One turn moves every row onto another: examples first, then more rows asked
redad: [4.5, -8.5, 20.5, 10.2, -7.0, 7.3, 6.1, -9.4, 15.6, -7.1, -19.4, 39.0, -8.2, -7.5, 8.8, -2.0, 12.3, -3.5, -0.9, 2.8, -19.2, -7.8, 7.6, -8.3, -23.2, -15.0, -8.9, -19.2]
penil: [0.0, 1.1, 22.2, -9.7, -15.8, 11.1, -4.6, -13.1, -2.3, -19.0, 21.3, 37.6, -11.1, -2.4, 23.0, 7.7, -7.4, 19.9, 4.6, 4.0, -4.2, -10.0, 20.9, -8.2, 18.2, 2.2, 8.1, 8.0]
Dunu: [-3.5, -5.2, 24.9, 17.1, 5.0, -3.0, 3.0, -7.3, 13.4, -4.9, -12.7, 39.0, -11.0, -7.0, 10.9, 3.7, 12.6, -8.0, 1.4, 2.9, -22.5, -7.4, 21.7, -8.0, -27.4, -9.9, -4.2, -18.5]
pamup: [-19.2, 8.9, 17.4, -6.2, 22.8, -9.1, -39.8, -1.1, 17.2, -7.9, -2.2, 29.3, -21.9, 12.2, 8.2, 15.1, -12.2, 14.1, 12.2, 25.3, -2.4, -15.4, 19.7, 1.5, 2.8, -8.0, -8.4, -19.6]
rek: [-16.2, 22.9, 27.3, 0.6, -8.2, 31.8, -6.5, 16.2, 1.8, -10.8, 18.1, 36.4, -9.0, -3.8, 5.0, 19.2, -15.2, 11.6, -0.9, 11.4, -18.3, 15.9, 10.8, 2.0, -20.0, -19.5, 8.9, -3.1]
sumit: [-24.3, -9.8, -6.2, 0.6, -14.0, 9.3, -29.6, 1.2, -2.6, 1.5, 17.3, 40.0, -17.0, -22.1, 22.6, 8.9, 22.2, 15.7, -6.1, 13.0, -0.1, 0.4, 18.9, 2.7, -2.1, -5.7, -1.2, -3.3]
lifu: [-5.0, 0.4, 12.8, -5.1, 18.3, -2.0, -2.2, -8.1, 23.4, 8.9, 8.2, 7.1, -12.5, -27.9, -1.6, 4.9, -11.4, 35.9, 17.1, 25.8, -18.0, -10.1, 1.0, 15.4, -5.2, -10.3, -12.3, 5.0]
Kulov: [1.0, 17.8, 1.2, -17.9, -4.0, 1.0, -20.1, -6.9, 20.5, 13.0, 9.8, 25.6, -28.1, -12.1, 14.6, 0.5, -13.5, 6.8, 0.7, 7.8, 14.3, 15.1, 23.0, 6.8, 1.1, -18.8, -3.0, 9.7]
lega: [-3.2, -10.2, 19.3, -8.0, 15.7, 8.3, -5.3, 4.0, 26.8, 6.6, 12.2, 11.0, -12.8, -25.3, -6.8, 9.4, -15.1, 30.2, 19.7, 21.1, -23.4, -12.1, -5.1, 12.2, -17.1, -11.9, -11.0, 1.4]
nadi: [-6.7, 5.0, 21.7, -10.2, 9.6, 14.6, -18.1, -0.4, 20.7, -13.6, 11.2, 10.0, -16.4, 13.1, 3.6, -10.4, 1.4, -3.0, 10.6, 23.4, -20.0, -2.9, 18.9, -1.3, -22.2, -38.7, -7.3, 5.9]
Baset: [0.7, -5.9, 21.9, 17.2, -10.3, 1.2, 9.7, -4.4, 8.9, -5.2, -7.7, 48.5, -9.4, -8.6, 9.8, 2.2, 12.5, -3.3, 7.2, -6.1, -12.5, -1.9, 15.0, -7.3, -22.9, -10.7, -6.6, -15.6]
vado: [4.5, 13.6, 4.5, 21.8, 5.3, 5.9, -24.5, -14.4, 34.4, 2.1, 0.0, 29.5, -15.2, -28.1, 20.2, 2.6, 5.8, 14.3, 11.4, 5.9, -2.7, -14.9, -11.1, 6.9, -13.7, -9.2, 7.2, -2.9]
gokal: [-2.1, -4.5, 13.3, -8.1, 18.6, 9.3, -2.7, -2.6, 24.0, 8.3, 14.2, 11.8, -13.0, -29.1, -5.4, 1.4, -11.4, 38.0, 10.9, 28.3, -17.6, -7.1, 5.7, 17.2, -12.2, -17.2, -7.7, -2.0]
gik: [-12.2, 0.5, 18.2, -6.9, 21.6, 0.4, -29.9, 3.3, 16.8, -10.9, -1.0, 36.2, -28.7, 18.1, 1.2, 13.6, -5.7, 7.9, 23.3, 19.6, -0.1, -16.4, 18.4, 8.2, 8.5, -3.8, -1.2, -8.0]
Roteb: [-5.1, -7.0, 15.3, -3.2, 15.8, 8.2, -0.4, -4.8, 29.0, 3.1, 12.0, 19.3, -11.0, -31.4, -10.7, 5.4, -7.0, 32.5, 17.2, 22.6, -15.6, -4.2, -6.1, 18.9, -9.3, -21.8, -8.3, -6.1]
murud: [-20.7, -12.9, -5.8, -11.6, -9.8, 12.4, -25.8, -5.9, 3.7, 5.7, 10.7, 40.1, -24.4, -13.6, 14.7, 7.6, 22.9, 26.3, -11.8, 8.0, -7.9, -4.6, 10.0, 0.0, -4.1, 5.3, -0.3, 6.5]
Zifo: [-18.9, -11.1, -6.2, -4.9, -17.2, 8.9, -31.5, 2.2, 5.1, 4.7, 13.4, 43.5, -26.7, -20.9, 16.5, 8.1, 19.0, 18.6, -7.2, 13.4, -5.3, -7.5, 14.5, 6.0, -11.6, 1.3, -3.2, 7.7]
fifu: [-18.7, -12.4, -2.2, -1.4, -16.7, 6.1, -32.1, 4.7, 4.7, 6.9, 14.8, 48.3, -22.7, -11.7, 16.7, 5.0, 24.9, 14.5, -1.2, 9.6, -10.1, -7.6, 20.8, -0.8, -2.4, -1.1, -4.3, 4.1]
fisit: [-0.6, 11.7, 16.6, -5.3, 13.3, 13.7, -12.4, -11.0, 14.9, -12.0, 7.9, 14.6, 2.2, -12.3, 28.5, 8.7, -13.6, 12.6, -9.2, -10.1, -12.3, 1.1, 5.8, -5.6, 17.1, -27.6, -26.6, 0.7]
Tid: [-15.4, 8.5, 9.8, -1.5, -4.8, 2.9, -20.6, 12.8, 23.1, -7.0, 10.6, 35.6, -3.5, -0.2, 1.2, 7.9, -20.1, 7.4, 1.5, 10.2, -21.5, -38.7, 14.8, -3.6, -18.9, -7.1, 16.7, -4.9]
Vora: [1.2, -4.9, 22.1, 13.6, 1.9, 25.4, 1.9, 2.9, 4.0, -8.1, 11.9, 19.1, 5.4, -15.0, 36.1, -10.1, 4.6, 18.9, 10.4, 21.3, 0.8, -7.8, 11.3, 11.9, -19.7, -8.2, -17.8, -5.6]
von: [-1.3, -3.2, 13.8, -0.6, 11.6, 2.0, -6.1, -1.8, 27.5, 5.8, 14.2, 14.9, -10.6, -36.0, -3.3, 8.4, -9.0, 28.7, 15.0, 28.0, -24.3, -18.8, 9.5, 17.5, -13.6, -14.2, -17.8, 1.7]
vebe: [-2.1, 12.7, 9.9, -2.2, 11.9, 11.4, -11.8, -1.8, 12.1, -3.4, 14.6, 17.9, -4.5, -16.5, 26.8, 10.4, -11.9, 8.5, -6.4, -16.3, -11.6, 5.0, 13.0, -6.0, 16.9, -25.8, -32.9, 1.2]
Rede: [-15.6, 24.7, 37.1, 4.3, -0.5, 23.8, -5.8, 10.2, 5.6, -11.0, 18.1, 35.0, -9.5, -0.5, 8.6, 18.5, -13.7, 10.1, -6.1, 10.6, -15.5, 15.8, 5.7, -5.4, -23.8, -25.4, 3.8, -8.2]
Ged: [-20.3, 27.1, 29.9, -4.2, -3.2, 29.3, -2.2, 15.6, 4.5, -7.1, 12.0, 38.7, -22.6, -0.3, 3.2, 13.8, -11.1, 15.3, -10.2, 10.1, -12.5, 15.0, 10.2, -5.6, -13.6, -20.6, 9.0, 1.0]
kezu: [-16.5, 10.1, 13.7, -8.8, 24.0, -6.1, -36.5, -4.4, 17.1, -10.5, -6.7, 30.2, -30.4, 11.6, 11.7, 6.9, -4.3, 13.3, 22.3, 21.9, -0.4, -18.4, 18.7, 2.8, 4.1, -6.9, -8.4, -9.9]
Vav: [-4.3, 19.7, 10.7, -13.4, 13.4, 17.1, -15.2, -7.5, 14.9, -10.5, 5.8, 20.2, -8.4, -14.1, 32.6, 7.1, -9.3, 19.9, -4.9, -15.8, -9.1, -1.3, -2.9, 0.8, 14.5, -21.1, -25.8, 7.6]
Bigu: [-17.3, 3.7, 17.5, -7.2, 19.9, -8.3, -37.3, 8.8, 18.3, -4.1, -5.6, 31.8, -28.4, 10.1, 13.0, 9.4, -1.6, 15.8, 24.5, 26.7, -6.5, -19.4, 13.9, 9.1, 4.0, -1.7, -5.2, -5.7]
lur: [-3.1, 19.4, 14.8, 3.4, 4.8, 11.3, -13.1, -11.9, 7.1, -4.3, 5.5, 14.8, -6.4, -19.3, 28.4, 6.8, -13.7, 18.8, -6.6, -12.9, -11.8, -2.4, 0.0, -4.4, 12.4, -23.8, -33.8, 1.8]
nosir: [-6.9, 17.9, 14.2, -10.2, 12.2, 14.8, -8.8, -9.4, 16.7, -2.0, 13.1, 10.9, -3.4, -7.6, 23.6, 8.5, -15.5, 19.0, -14.1, -8.3, -12.4, 0.8, -0.1, -5.1, 12.7, -25.0, -27.2, 2.8]
tudo: [8.3, 0.2, 18.6, 16.1, -5.4, 1.0, 5.5, -3.7, 10.4, -9.3, -13.3, 42.7, -11.9, -7.3, 9.3, 6.9, 13.7, -9.0, 8.6, -2.8, -16.1, -12.1, 15.4, -10.6, -19.8, -6.9, -7.6, -16.1]
muzek: [-13.5, 20.2, 34.1, -2.0, -4.0, 33.4, -12.4, 17.6, 1.6, -10.2, 11.7, 41.1, -19.6, 2.1, 4.8, 18.6, -10.3, 9.3, 0.6, 13.4, -24.4, 12.6, 6.9, 2.5, -19.9, -20.0, 2.5, 5.4]
Bul: [0.3, 3.5, 18.1, 15.3, -3.6, -4.4, 9.9, -2.6, 5.0, -6.7, -20.5, 38.6, -11.0, -13.2, 14.7, 5.1, 13.3, 1.1, 9.5, 5.0, -19.0, -12.2, 20.1, -7.7, -24.1, -4.9, -13.2, -14.9]
gilat: [-10.7, 29.0, 27.4, 0.0, 2.0, 22.8, -9.2, 11.2, 1.0, -6.9, 14.2, 30.8, -15.7, -0.4, 2.6, 17.0, -20.8, 16.6, -2.2, 14.2, -18.9, 18.5, 18.4, -8.2, -25.2, -17.3, 7.5, -2.1]
zezop: [-17.7, -13.1, -4.2, -3.7, -12.9, 10.2, -28.3, -5.9, 3.2, 7.5, 12.3, 48.6, -13.2, -15.9, 17.7, 5.2, 25.6, 20.7, -4.5, 13.5, -4.5, -1.8, 9.7, 14.9, -3.9, -2.0, -6.9, 1.6]
mufe: [-14.0, 9.9, 10.8, -11.9, 19.0, -10.5, -32.4, 6.9, 17.1, -12.3, 4.4, 32.1, -22.9, 13.5, 9.7, 17.6, -2.9, 15.7, 24.6, 23.5, -2.5, -11.4, 22.3, -0.7, 13.3, -6.2, -9.4, -10.4]

muzek -> Bul
Dunu -> zezop
Vora -> penil
Now find these:
sumit -> gik
kezu -> gokal
fifu -> Bigu

